rotation ticks, each row followed by its count of ticks
The counts run from 0 to 313.
[-2.48 -0.47 -0.34 -4.21  1.30  0.28  0.64  1.22  2.52  1.19  1.18  1.83
 -2.42 -0.36 -0.31  2.77  0.38  3.93 -0.16  1.80  3.20  1.92 -1.17  0.28
  0.47  0.32 -0.83  1.93  0.03 -1.08  1.17 -0.34  0.36 -0.92 -0.40  3.33] => 77
[ 0.23 -2.03  1.33 -1.14  2.78  2.66 -1.33 -2.78  1.82  1.44  1.51 -0.65
 -2.77 -1.87  0.25 -1.56  2.11 -2.71 -1.12  0.75  0.15  0.60 -0.61 -1.24
  0.27  0.47 -0.77  0.80  1.24 -0.02 -0.51 -0.96  1.91  1.98 -3.81  0.49] => 261
[ 1.74  3.46 -0.97  1.56  2.65  1.57  1.00 -0.33 -3.68  0.43  1.21 -0.71
 -1.68 -0.15  1.81 -2.47  2.04 -0.80 -1.31 -0.23  1.84 -1.62 -2.88 -0.53
  2.31  0.77 -0.35 -1.45 -0.04 -0.79  0.64 -0.32  2.02 -0.50  0.18 -2.49] => 47
[-2.97 -0.33 -0.38 -3.21 -0.52  2.47  2.11  1.44  0.73 -1.04 -0.67  0.92
 -3.10 -1.03 -0.75  2.79  1.75  2.99 -0.74  1.43  1.38 -0.11  0.26 -1.96
  1.61  1.91 -0.60 -0.11 -0.92 -2.32  0.75 -0.45 -1.20  1.02 -0.18  2.08] => 90
[ 1.56  1.59 -1.64  1.50  2.78  1.50 -0.76  0.39 -3.07  2.80 -1.31  1.56
 -0.29 -0.60  2.06 -3.85  1.28  0.94  0.49 -0.96 -1.89 -0.75 -1.38 -2.61
  0.71  0.77 -0.37  1.00  0.72  1.74  1.83 -1.71 -0.97 -1.16 -1.47 -4.40] => 233
[-1.12 -2.91 -1.48 -2.07 -1.15  1.76 -2.06 -0.79  1.78 -0.58  0.59  0.95
  1.42  0.33 -3.72  3.91 -1.37 -0.69  1.39 -1.25 -2.28 -1.30  2.64 -0.58
 -2.33  1.65 -0.15  0.15  0.58  0.15 -0.28 -2.53 -0.77  0.10 -1.18  3.06] => 14
[ 0.72 -0.31 -1.32  1.71 -1.17  4.42  1.11 -1.50 -2.89  0.22 -0.24 -0.08
 -0.34  0.47  0.60 -0.21  0.23 -0.93 -1.76 -0.99 -1.10 -4.86  0.37 -4.08
  0.44  2.08 -0.77 -2.13 -1.77 -0.58 -0.26  0.15  1.31  0.20 -0.97 -3.35] => 32
[ 0.51 -1.59 -1.16  1.13 -1.66  3.98  0.61 -1.46 -2.53  0.11  0.64 -0.89
  0.91  1.10 -0.84 -0.08 -0.96 -0.08 -1.27 -2.39 -3.28 -4.13  1.76 -3.32
 -1.24  1.45  0.39 -1.41 -0.60 -0.46  0.40 -0.22 -0.24  0.48 -0.98 -1.79] => 286
[-2.20 -1.26  0.65 -3.07  0.02  2.54  2.20  0.26  0.13 -0.09 -0.75  1.09
 -3.05 -0.52  0.18  2.41  1.99  2.31 -0.78  2.28  0.90 -0.34 -1.78 -3.27
  1.97  1.89  0.08  0.07 -0.42 -2.51  0.63 -0.29 -0.28  1.27 -1.12  0.85] => 89
[ 0.38 -0.28 -1.74  3.04 -1.50  2.76  0.31 -2.17 -2.77  0.08 -0.03 -0.05
  0.08  0.26 -0.49 -0.23 -0.58 -1.16 -0.33 -1.40 -1.51 -3.60  2.01 -3.23
 -0.18  1.10  0.55 -2.13 -0.08  0.14  0.67 -0.54 -1.00  0.28 -1.52 -3.82] => 31
[-0.09 -2.62  0.49 -1.44  2.43  2.36 -0.72 -2.75  1.35  0.22  1.29  0.45
 -1.02 -1.05 -0.24 -1.78  1.82 -4.03 -0.74 -0.02 -0.33 -0.07 -0.38 -1.74
 -0.98  1.20 -0.65  0.58  1.17  1.52 -0.28 -1.70  0.23  0.51 -5.11  1.49] => 260
[ 1.03  1.68  1.19 -0.03  4.82  0.77 -0.62 -0.48 -0.34  1.28  2.04  0.16
 -2.86  0.27  1.73 -2.89  0.75  0.39 -0.99  0.31  4.17  0.88 -2.67  0.19
  1.29 -0.51 -0.31  1.41  1.29 -0.45  1.00 -0.52  2.37 -0.71 -0.51 -0.04] => 61
[ 1.12 -1.90 -1.42  2.26  2.14  1.36 -2.08 -1.06  0.20  3.08  2.70 -0.34
 -0.17  2.42 -0.74 -2.50 -2.17 -0.75  0.79 -2.27  0.35 -1.54  0.34  0.81
 -2.92 -0.29  0.70  1.62  1.47  2.30  1.26 -2.27  1.46 -2.06 -0.14 -0.52] => 138
[ 0.87  4.79 -1.15 -0.36  2.47 -1.89  2.04  2.10 -1.57 -0.48  1.44  0.14
 -0.08  0.28  0.38 -0.20  0.66 -0.51  0.49  0.08  4.14  0.12 -3.26  2.18
  2.52  0.88 -1.49 -1.93 -0.16 -1.48 -0.32 -0.76  1.78  0.06  2.72  0.09] => 50
[ 1.19  1.94 -2.98  2.15  2.26 -2.47 -2.90  0.39 -0.82  0.88  1.55  0.19
  4.29 -0.29 -0.24 -1.51 -1.29 -1.24  2.72 -0.95 -0.35  1.06 -0.64  2.37
 -1.32  0.90 -0.03 -1.34  1.39  2.40  0.08 -3.73  0.19 -1.06  1.12 -0.04] => 55
[ 1.87  1.68 -4.77  1.60  0.01 -0.97 -1.64  1.00 -1.51  1.46 -0.92  1.68
  2.19 -0.27  0.31 -1.07 -1.03  2.18  2.14 -1.41 -1.72 -1.29 -0.73 -2.13
 -0.81  0.47 -0.38  0.37  0.37  1.20  2.76 -2.54 -2.41 -0.66  0.92 -1.79] => 230
[ 1.93  1.41 -1.76  3.52  1.11  1.48  0.31 -0.74 -3.87  1.36  0.35  0.07
  0.23  0.03  0.75 -3.38 -0.30 -1.55 -1.05 -1.87 -1.33 -3.77 -0.31 -2.38
  0.68  0.50 -0.23 -1.13 -0.58  1.02  1.87 -0.87  0.29 -0.22 -1.00 -4.43] => 300
[ 1.12  2.02 -0.01 -0.50  3.26  0.83  1.69 -1.36 -0.76  1.43  3.16 -0.91
 -2.10  1.81  0.28 -1.25 -0.53 -1.91 -1.45 -0.41  4.45 -1.45 -2.34  2.10
  0.58  0.12 -0.69 -1.05  0.13 -2.00 -0.58  0.11  3.22 -0.35  0.49  0.18] => 129
[-0.61 -4.01 -2.22 -0.09 -1.59  3.86 -0.56 -2.81 -0.52  0.46  1.36 -0.53
  0.10  0.59 -1.56  1.66 -0.90 -1.10 -2.20 -1.47 -3.17 -2.39  3.03 -3.09
 -1.98  1.14  0.51  0.25  0.40  0.53 -0.92 -1.35 -0.46  0.76 -2.97  1.28] => 17
[-1.33  0.58  0.89 -1.55 -1.07  2.15  2.63 -0.30 -1.66 -1.90 -0.60  1.01
 -2.42 -2.13  0.67  0.72  2.65 -0.42 -1.49  0.99  0.95 -1.87 -0.59 -3.23
  2.38  2.04 -0.90 -1.86 -0.52 -2.21 -0.56  0.52  0.17  1.31 -1.70 -0.40] => 102
[ 0.01 -0.70 -3.54  1.45 -2.89  1.29 -0.23 -0.24 -1.34  0.30  0.09 -0.38
  4.00  0.61 -1.58  2.61 -1.06 -1.02  0.90 -1.50 -3.05 -3.71  1.86 -1.21
 -1.32  2.45  0.24 -1.99 -1.12 -0.35  0.49 -2.56 -1.01  0.55  0.27 -0.64] => 28
[ 0.26  1.88 -0.54 -0.13  2.30  0.62  1.68  0.55 -0.23 -0.42  3.35 -1.72
 -1.22  2.79  0.48  0.78 -0.55 -0.46 -1.07  0.21  5.40 -1.34 -2.01  2.78
  0.10  0.51 -1.21 -0.96 -0.90 -2.33 -0.13 -0.08  3.22 -0.09  0.81  0.90] => 130
[ 1.08 -2.14 -3.69  0.87  0.60  0.07 -2.21 -0.14  1.36  2.21  0.16  2.29
  1.60  1.47 -1.32 -0.26 -1.42  3.37  1.58 -2.21 -1.65 -0.97  1.18 -1.29
 -2.08  0.91  0.61  1.65  1.09  1.68  1.93 -2.17 -1.18 -1.45 -0.29 -1.42] => 150
[ 0.29 -1.17  0.07  1.00 -0.92  3.58  1.78 -1.18 -2.45 -0.42  0.46 -0.51
 -2.29  0.68 -0.21 -0.37  0.00 -0.22 -2.35 -1.02 -0.82 -4.10 -0.30 -3.46
 -0.45  2.24 -0.41 -1.34 -1.57 -0.46  0.44  0.73  1.00 -0.22 -2.01 -3.51] => 288
[ 0.93  0.30 -2.35  2.23 -0.02  1.65 -0.21 -2.61 -2.71 -0.85  0.34 -0.47
  1.46 -2.46  0.49 -0.91  1.02 -4.60  0.12 -1.83 -2.93 -2.35  0.78 -1.43
 -0.23  1.14 -0.13 -3.18 -1.14  0.96 -0.80 -1.33 -0.04  0.51 -1.89 -2.74] => 111
[-0.05 -1.13 -0.34  0.82 -1.80  4.58  0.74 -1.73 -1.91  0.74  0.79 -0.50
 -0.37  0.96 -0.57 -0.09 -0.49 -0.51 -1.92 -1.73 -2.56 -4.28  1.52 -3.70
  0.21  1.97  1.13 -1.89 -1.77 -0.05  0.08  0.09  0.67 -0.39 -1.92 -3.11] => 287
[-2.43 -1.08 -1.91 -2.10 -2.79  1.12  1.86  1.72  0.46 -1.37  0.47 -0.20
 -0.25  1.55 -1.64  4.83 -1.63  0.60  0.22  0.62  1.30 -2.17  0.97  0.92
  0.26  1.98 -0.82 -1.82 -1.89 -3.05  0.17 -0.40  0.79  1.41  1.57  2.92] => 280
[-0.24  0.95  0.94 -2.10  1.53  1.54  1.11 -1.59 -0.26 -0.94  0.82  0.19
 -2.12 -2.61  0.69  0.03  3.76 -3.22 -0.51  1.53  0.88  0.04 -0.47 -1.89
  2.61  0.47 -2.38 -1.82  0.99 -0.72 -1.10  0.18  0.33  1.18 -2.28 -0.71] => 182
[-0.04 -1.61 -0.32  0.70  1.08  3.51 -0.61 -4.59  0.33 -0.08  1.31 -2.27
 -0.41 -0.26 -0.68 -0.79  0.73 -5.26 -2.27 -1.27  0.06 -1.68  0.68 -0.63
 -1.53  1.09 -0.82 -1.67  0.07 -0.19 -1.97 -0.81  0.80  0.86 -4.26 -0.59] => 193
